Here is a table of points, one per row:
[-12  34  10  13  11 -22  33  21  -2 -48  47  40 -17 -36   3  25 -26 -18  12 -13 -14  51   5 -28 -19  51 -51 -24  -2 -37   9  -3]
[ 10 -10   9  26  23  51  26   6  -7 -61  36  21  17  -8 -26  16 -35 -40  -4   2 -32  -3  30 -15  19  43   3 -42 -14 -24  -9  26]
[ 15  28   8  26  19   9  37  15 -11 -45  56  26  16 -42 -10  12 -33 -21 -10 -20 -19  11   8 -11 -14  46 -29 -21  12 -34 -10   0]
[ 68 -17 -35  38  16 -20  19  16  17  12  29 -42  63 -35  23 -12 -16   3 -43 -52 -14  -5  -7   7   4  18 -33  43  10 -24 -29 -23]
[-46 -21 -17  16 -30 -22 -23   8  57  24  17 -50  35  36   0 -67  53  56 -49 -20 -33 -17 -32  13  40   1 -36  14 -47  11  20 -34]
[-46  51  18 -73 -60 -45 -46  24  17  41 -10  13 -32  49  60  25 -20 -14  45  34  -5  10  10  -5   2 -44 -27  37 -31 -12   2  22]
[ 23 -12  22  10  18  46  28  -9  -2 -50  -4  20  32 -20 -43  14 -19 -19  -1  -5 -11 -52  16 -13   6  57  61 -75 -23  30  12  23]
[-34 -49 -19  16   3  -4  15 -44  42  11  38 -51  22  -3 -23 -46  57  41 -35 -11   8 -58 -36  39  17  32  -6  -6  12  31  10 -51]
[  1  28  -1 -11  -8 -35   6  40  -5 -16  28  36  -5  -6  28  55 -16 -52  19  -3 -25  40  13 -60 -26  46 -44  -4 -16 -48  44  12]
[  2  32  11  21  12 -10  31  23  -5 -44  56  28  -4 -45  -1  18 -28 -14   1 -21 -18  36  10 -18 -16  41 -40 -21  10 -38  -2  -1]
[ 44   7  57   2  39  10  24  -4 -11 -27 -57  30 -47 -32 -51 -21 -37  12  27 -37  -4  25  57  -7  33 -32  60 -44  34 -15 -45  45]
[ 25 -16 -39  29  -6 -19  -9  41  30  20   5 -49  62  -5  12 -43  22  20 -51 -49 -40  15 -13   2  20  20 -25  52 -13 -24  -1 -37]
[ -4  28   6 -26  -5 -39   3  31 -23   9  23  20 -13   1  49  45 -24 -57  29  -2 -40  60  24 -50 -21  42 -41  19 -21 -46  24  24]
[-28  25  14 -49 -22 -42 -16  22 -17  30   8  13 -32  33  61  37 -22 -49  38  18 -32  64  25 -38 -10  27 -47  34 -42 -34  15  25]
[ 10   0  13  15  11  40  30  12  -3 -62  32  26  21  -8 -30  19 -27 -32   1   5 -25   0  18 -22   4  58  -1 -46 -15 -18   8  20]
[ 10  32  -2  -5   2 -25  11  38 -11 -15  36  30   4 -11  31  40 -21 -46  14 -15 -33  42  14 -55 -29  53 -42  -1  -7 -43  36  13]
[-14 -12   8 -21 -18  33  -9 -42 -52  38   6  13 -28  21  20  19  14 -30  43  49  18  25 -54  29 -38 -16 -34  39 -53  48  23   4]
[  -3   22   74  -30    3    7   -4  -11   -4   -3  -52   36  -15   -6  -55  -45  -38   47   58  -30    4   13   58  -23   43 -102   67  -39    6   24  -55   61]
[ 32  14 -13  33  46  -8  35  31 -15 -25  36   0  34 -56  10  23 -33 -12 -17 -27 -29  12  10   9 -10  13  -5 -10  37 -30 -39 -10]
[ 20  14  -1  21  26   6  24  22  -8 -32  20  36  47 -52  12  36 -48  -7 -14  -9 -51  18  30 -14  -6  -3  -2 -34  50 -48 -32  27]
[ 70 -15 -45  37  11 -14  10  20  28   6  19 -55  46 -30   8 -37  16  20 -42 -54 -25  12 -19  12  19  20 -16  34   5 -19  -1 -50]
[-29  19  61 -10   2  19  21  16   0 -26 -86  54  -3 -37 -46   6 -21  24  28 -37 -10 -20  32 -25 -10  32  57 -70  36   0  -6  23]
[-71 -22 -33   3 -16 -26 -27  17  58  15 -24 -42  24  61  13 -52  62  56 -52  -6 -23 -21 -30   5  36 -12 -23  27 -48  10  16 -33]
[ 67   5 -30  36  47 -10  22  35 -10  -7  11  -6  54 -49  18  25 -32 -11 -27 -33 -31  24   8  -6  -5 -17   7  19  37 -38 -40  -7]
[ 38  40 -31   0 -37  19 -47   8 -24  35  -5   9  13   9 -12  49  33  16  -7   3  98 -37 -32  -6 -80 -46  -7   3   5  16  65 -33]
[-60 -27 -25  15 -16 -33 -19  11  56  10 -12 -44  16  47  -2 -57  57  55 -51 -14 -11 -11 -37  16  45 -13 -22  24 -43  28  20 -31]
[-22  34  21 -56 -25 -51 -23  19 -12  39  12  19 -69  49  58  28 -39 -37  49  22 -15  66  26 -11   2 -18 -35  45 -50 -34  -1  15]
[  1  30   3  25  20  -5  36  24 -11 -41  57  26   5 -46  -1  18 -40 -14  -2 -25 -19  30  20 -16 -18  40 -31 -17  18 -39 -18   0]
[ 12 -47   6  23  40  19  29 -50   1 -13 -18 -35 -46 -28 -50 -26  28  27 -23  14  38 -26 -16  54  26  -6  37 -33  62  52 -16 -19]
[ 69 -19 -32  40  14 -29  24   8  19   7  27 -43  56 -41  19 -13  -4  11 -37 -46 -21  -8  -3   8   9  19 -31  33  16 -25 -31 -21]
[-30  58   7 -76 -73 -39 -54  15  22  43 -23  10 -19  52  50  20 -11  -8  44  34  19 -16  -5  -4 -15 -49 -13  33 -24  -1  13  20]
[  3  45 -14 -50 -61 -21 -54   2  -1  54 -20   1 -10  47  42  37  13 -24  44  36  48 -23 -23  -3 -40 -54 -13  53 -43  29  28 -12]
[  8   8  12  22  17  27  32  11  -8 -52  51  28  24 -24 -19  15 -40 -32  -7  -5 -22  -1  22 -10   3  53 -20 -27   7 -38 -10  14]
[ -3  51 -14 -51 -71 -20 -58   8  -1  53 -19   8  -5  48  37  26  10 -24  35  30  56 -34 -10 -10 -47 -50 -15  53 -33  19  39  -4]
[-26 -24   4  -2  11  71  -7 -73 -53  21  -9  36 -31  14  14  20  -3 -12  28  86  52 -44 -29  27 -54 -10  24 -21  19  52 -29  18]
[-42  33  24 -70 -32 -50 -25   7  -3  43   5  12 -60  48  57  22 -25 -29  55  35 -16  50  19 -14   4 -18 -37  39 -50 -19  -3  13]
[ 28 -18 -40  33  -2 -15  -1  13  33  12  31 -55  50 -19  11 -55  22  33 -45 -57 -24   5 -23  15  13  38 -32  37  -7 -18   9 -50]
[ 11 -15  10  21  28  42  29  -4 -13 -51  42  15  20 -16 -21  25 -34 -39  -3   8 -28  -5  26  -4  13  45  11 -46 -17 -12 -13  23]
[-10  28  -2 -19 -65   7 -53  -1 -28  54  -8   0  21  32  17  13  14 -29  17  30  45 -29 -12  -5 -61 -42 -24  51 -22  26  60  16]
[   1   26   70  -24    7   -4   -8  -10   -3   -8  -32   38  -19   -6  -61  -44  -40   48   57  -28   24    4   59  -20   42 -115   72  -38    3   35  -53   62]
[-13  22  -3 -20 -60  23 -54  -9 -27  53 -26   9  24  32  10   9  21 -22  24  36  57 -61 -15  -2 -71 -40 -16  38  -9  28  50  30]
[  7  25  -7 -13 -10 -20 -13  43 -13   1  12  29   4   7  31  54  -2 -59  14   3 -29  32   7 -64 -31  47 -32  -3 -18 -39  53  14]
[ -6  20  -3 -32 -13 -39  -8  33 -22  19  13  19 -16  14  52  53 -10 -58  26  10 -35  61  11 -53 -26  53 -41  16 -37 -30  35  16]
[-14 -27 -44  16 -14 -30 -18  30  55   7 -44 -42  10  34 -13 -51  51  35 -52 -33 -22  23 -23   1  48  -9  -6  36 -31  12  20 -29]
[  5 -52   2  22  31  22  26 -50   0 -15  -4 -33 -38 -27 -43 -19  28  21 -24  11  37 -45 -21  63  19  11  30 -33  62  48 -13 -18]
[-16 -24  -3  -1  21  61   0 -75 -53  20   0  29 -43  15  10  31   7  -8  31  72  45 -25 -45  30 -47 -23  22 -12  -7  66 -23   0]
[ 14 -49   4  25  38  20  33 -46 -11 -14 -11 -33 -50 -27 -43 -25  24  20 -25  17  29 -20 -21  49  21  19  30 -31  54  51 -14 -19]
[ 43  24  -5  35  38 -10  33  23 -15 -33  36   7  17 -61   7  15 -28  -8 -12 -24 -33  13   3   4  -4  14  -5 -18  41 -38 -31  -2]
[-15 -58 -17  20  17   5  19 -52  29   5  19 -57  -7  -7 -35 -35  50  34 -39  11  32 -46 -33  44  27  21  25 -16  39  38   5 -50]
[-15 -53 -21  19  -5 -23  -1 -13  47  12 -14 -55 -12  30 -26 -50  46  39 -55  -8  22   7 -36  27  49 -14 -17   6 -14  52  15 -23]
[-20   5  59 -20  -1  28  15  -5 -11 -24 -54  52   7  -6 -33 -20 -42  17  36 -16 -48  29  70 -21  38 -34  51 -51  19 -22 -54  71]
[-17  10  61 -18   5  25  17   4  -8 -25 -70  57   4 -14 -38 -18 -37  22  38 -25 -40  20  66 -25  28 -26  53 -55  35 -25 -46  63]
[ 46  -8  24  11  22  51  25  -1  -9 -59   1  16  -3  -9 -39   5 -29 -33   5   2 -24 -17  31 -15  32  32  61 -62 -23   3  -4  31]
[  4 -31 -10  12  28  71  -2 -75 -47   5  -9  20 -35   5  -5  26   5   6  17  74  73 -60 -25  29 -54   6  53 -30  33  56 -27 -11]
[ 12  23   6  34  28  -2  31  19 -20 -36  62  17  17 -47  -1   9 -40 -15 -10 -32 -19  14  12   0 -22  46 -26 -16  23 -36 -17  -6]
[-16  12  12  30  27  20  35   6 -10 -48  52  13  32 -47  -7  17 -41 -20  -2 -16 -19  -1  33  -2   0  34 -16 -22  20 -42 -32  11]
[ 53  -5 -23  16  32  -1  12  38 -11  -1  -3  18  63 -37  19  34 -48 -19 -35 -13 -54  39  32  -6  -7 -26   3  10  46 -56 -41  18]
[ 15 -19 -56  22   2 -20 -14  46  38   8 -30 -44  33  14  -1 -44  35  21 -44 -52 -27  27 -14   0  34   7  13  59 -13 -14  13 -40]
[ 31  24  -7  -3 -41  13 -54  12 -38  52 -10  -4   9  17  -2  28  27 -18  -5  15  50 -10 -21  -7 -66 -32 -15  33  -6  11  74 -13]
[ 27  36   4  10   3 -13  16  40 -13 -23  49  35  14 -23  20  22 -25 -40   2 -33 -23  19  11 -38 -33  51 -40  -3   7 -58  23   6]
[-83 -14 -19   5 -30 -20 -33  28  56  20 -18 -48  46  53  17 -44  54  61 -50 -10 -43 -28 -26  -2  42  -8 -25  29 -44  -8  12 -27]
[ 25   8  62  -7  27  10  25   4 -10 -21 -80  44 -36 -31 -48 -21 -29  22  32 -40  -8  18  58 -19  28 -25  57 -52  36 -17 -41  48]
[-32 -26 -48  16   9 -20  -6   6  47  -4 -17 -44  22  27  -5 -65  60  46 -44 -30 -12   2 -40   6  32   9  -2  38 -15  13  32 -57]
[-27 -55  -3  15   9   6  19 -53  32   5  22 -52  -1  -4 -33 -38  51  45 -38   6  34 -59 -34  48  26  13  14 -19  27  48   4 -40]
[ 30  27 -16   1 -39  24 -55   2 -33  46 -10  -7  10  13  -7  34  37   1  -2  18  63 -28 -32  -5 -73 -43  -9  24   5  22  71 -17]
[-16 -26   6  -5  17  58   1 -68 -53  22   3  26 -42  11  10  29  13  -6  36  62  32 -16 -55  38 -42 -31   9  -2 -24  73  -8  -6]
[  4 -32  22   9  41  53  22 -29 -18 -45  12  20  30   6 -18  20 -41 -26   3  20 -34 -11  41  -4  46  -4  49 -56 -30  12 -46  46]
[ 21  37 -25 -21 -61   6 -60   1 -20  46 -23   1  14  32   8  36  29  -2   9  19  86 -52 -20  -7 -73 -44  -5  30 -13  23  64 -11]
[ 41  19  -9  28  33  -1  20  27  -5 -31   6  18  47 -54  15  35 -38  -5 -12 -15 -58  17  33 -15   2 -23   3 -24  55 -62 -41  22]
[-12 -23 -35  16 -17 -25 -24  44  49   6 -48 -47  18  35  -7 -49  46  31 -45 -31 -26  23 -15  -4  48  -5   0  41 -28  -3  21 -20]
[ 31 -51  -8  14  31  15  31 -41   5 -12  -3 -50 -36 -29 -36 -26  28  15 -29   8  31 -14 -38  57  23  35  34 -13  56  50  -7 -29]
[ 14 -59  -4  18  28  21  28 -50  -1 -11  -8 -44 -47 -19 -45 -28  30  25 -29  21  39 -23 -26  53  24  16  37 -22  58  55 -12 -29]
[ -4  51 -12 -56 -64 -23 -56   8   9  48 -30   9 -16  57  42  34  15 -22  40  37  46 -33 -19  -5 -36 -48  -1  45 -37  18  27  -4]
[ 40 -22 -12  40  14 -26  26  -6  26   4  33 -43  49 -54  16 -17 -11  17 -35 -37 -22 -16   7  18  15  27 -42  17  19 -25 -35 -12]
[-16 -44 -37  21   4 -12   5 -21  42   7  13 -54  15  10 -16 -60  59  41 -40 -24   5 -17 -42  29  29  21   3  19   1  31  26 -54]
[ -2  27   1 -27  -6 -39  -3  31 -19  11  22  22 -10   6  49  46 -17 -57  26   0 -32  61  13 -54 -24  45 -36  18 -26 -40  34  19]
[ 44  12 -11  28  41  -4  21  41 -27 -26  12  31  26 -46   7  29 -47 -17 -18 -24 -36  44  11  -7 -21   4  20  -3  45 -38 -23   0]
[-10  57 -11 -61 -71 -32 -59  12  12  48 -21  12 -15  53  40  25   8 -17  46  29  49 -33 -14 -10 -35 -50  -3  45 -36  14  32   2]
[ 49   6  47   5  38   8  30  -4 -10 -31 -44  29 -39 -31 -39 -21 -35   0  16 -35 -13  26  52   1  32 -11  51 -38  35 -30 -49  39]
[-20 -33  10   0  36  55  12 -66 -58   9  16  36 -57   7   8  28  -6 -16  22  72  28   2 -27  22 -32  -1   9 -34  -1  43 -18  11]
[-70 -21 -42   5  -9 -23 -31  32  54   2 -53 -47  21  63  11 -45  62  52 -52 -12 -18 -18 -31  -6  42 -12  -4  46 -39   4  18 -37]
Along one direction, these points spread out more than along any other. Take the direction at right angles to it along which they spread out most. Then take the direction at right angles to both along which they spread out most. Go by this last direction. How many in every 100 of the points above lie lower along it than each point below? Round to a whole number. More than half of the points above lie lower than the first one.
[  3  24  -2  -1  -4 -22  19  37   0 -27  43  31   2 -16  12  43 -17 -39  18  -9 -30  41   7 -47 -33  67 -44 -16 -13 -43  37   7] : 84
[  -2    9   67  -24    8   14    0   -8   -5   -7  -38   32  -29    3  -48  -31  -42   33   42  -14  -15   38   72  -12   64 -108   48  -32    2   -3  -67   65] : 10
[-89 -20 -21  -1 -28 -25 -36  28  59  24  -4 -52  59  53  30 -48  59  64 -49 -13 -43 -33 -31  -1  29   8 -32  33 -47  -7  13 -31] : 94
[ 46 -41 -27  26  -5 -17  -3   2  36   1 -17 -69   3   0 -29 -55  43  27 -43 -26  11  26 -28  19  41   9  -3  13   3  30  20 -31] : 58
[  2 -55  -8  19  25  20  26 -55  10  -6   6 -51 -26 -17 -37 -28  40  30 -30  20  34 -38 -29  55  24  24  30 -19  53  48  -5 -36] : 19
[  8 -44   6  23  37  22  28 -50  -5 -16 -11 -30 -44 -29 -46 -21  26  22 -27  11  40 -36 -18  60  22   4  35 -34  61  51 -13 -14] : 10
[ -6  51 -10 -51 -69 -19 -60   6   1  54 -30   6  -9  54  44  23  14 -18  44  34  50 -48 -19  -3 -44 -53  -3  46 -37  24  28   5] : 35
[ -2 -53   0  23  24  24  25 -56   9  -9   3 -44 -27 -18 -43 -28  38  35 -32  21  39 -53 -24  48  18  13  35 -28  59  45  -4 -34] : 14
[-44 -22 -47  10   6 -21 -16  20  45  -5 -30 -44  25  37   1 -57  63  48 -42 -32 -20  -6 -33   1  33   5  -2  49 -25  -1  32 -56] : 86
[-33  50  20 -63 -44 -51 -31  19  -4  38   8  18 -55  48  55  24 -36 -34  51  22   0  41  22 -10  -1 -33 -31  49 -43 -24   7  17] : 52
[-15 -27   2  10  27  70   2 -71 -52   8   2  31 -41   3   0  29  -3  -6  18  74  53 -32 -23  26 -51   4  30 -33  26  49 -23  -1] : 2
[-24 -29   4  20  38  67   9 -60 -54  -9  12  27 -44 -14 -15  31   2   1   3  66  49 -30 -12  25 -43   7  27 -44  32  43 -12  -2] : 4
[ -18   19   70  -30    2   15   -5  -21   -1  -16  -27   38    9   10  -42  -38  -50   41   54   -8   11  -10   57  -17   53 -110   60  -40   -9   35  -62   80] : 7
[-23  44  12 -62 -43 -51 -32  22  -4  40   8  16 -48  44  54  31 -25 -38  48  20  12  40  19 -12  -8 -28 -35  51 -44 -24  14   9] : 52
[ -3  15  30   7  21  14  39  -3  -9 -48  -9  42   2 -30 -20   4 -39 -19   5 -14 -31  21  41  -5  16  40  15 -43  39 -43 -36  31] : 42
[-33  23  21 -58 -30 -35 -26  11 -22  45   3   9 -38  44  57  22 -19 -48  48  33 -17  46  20 -24  -4   6 -49  46 -46 -25   9  26] : 54
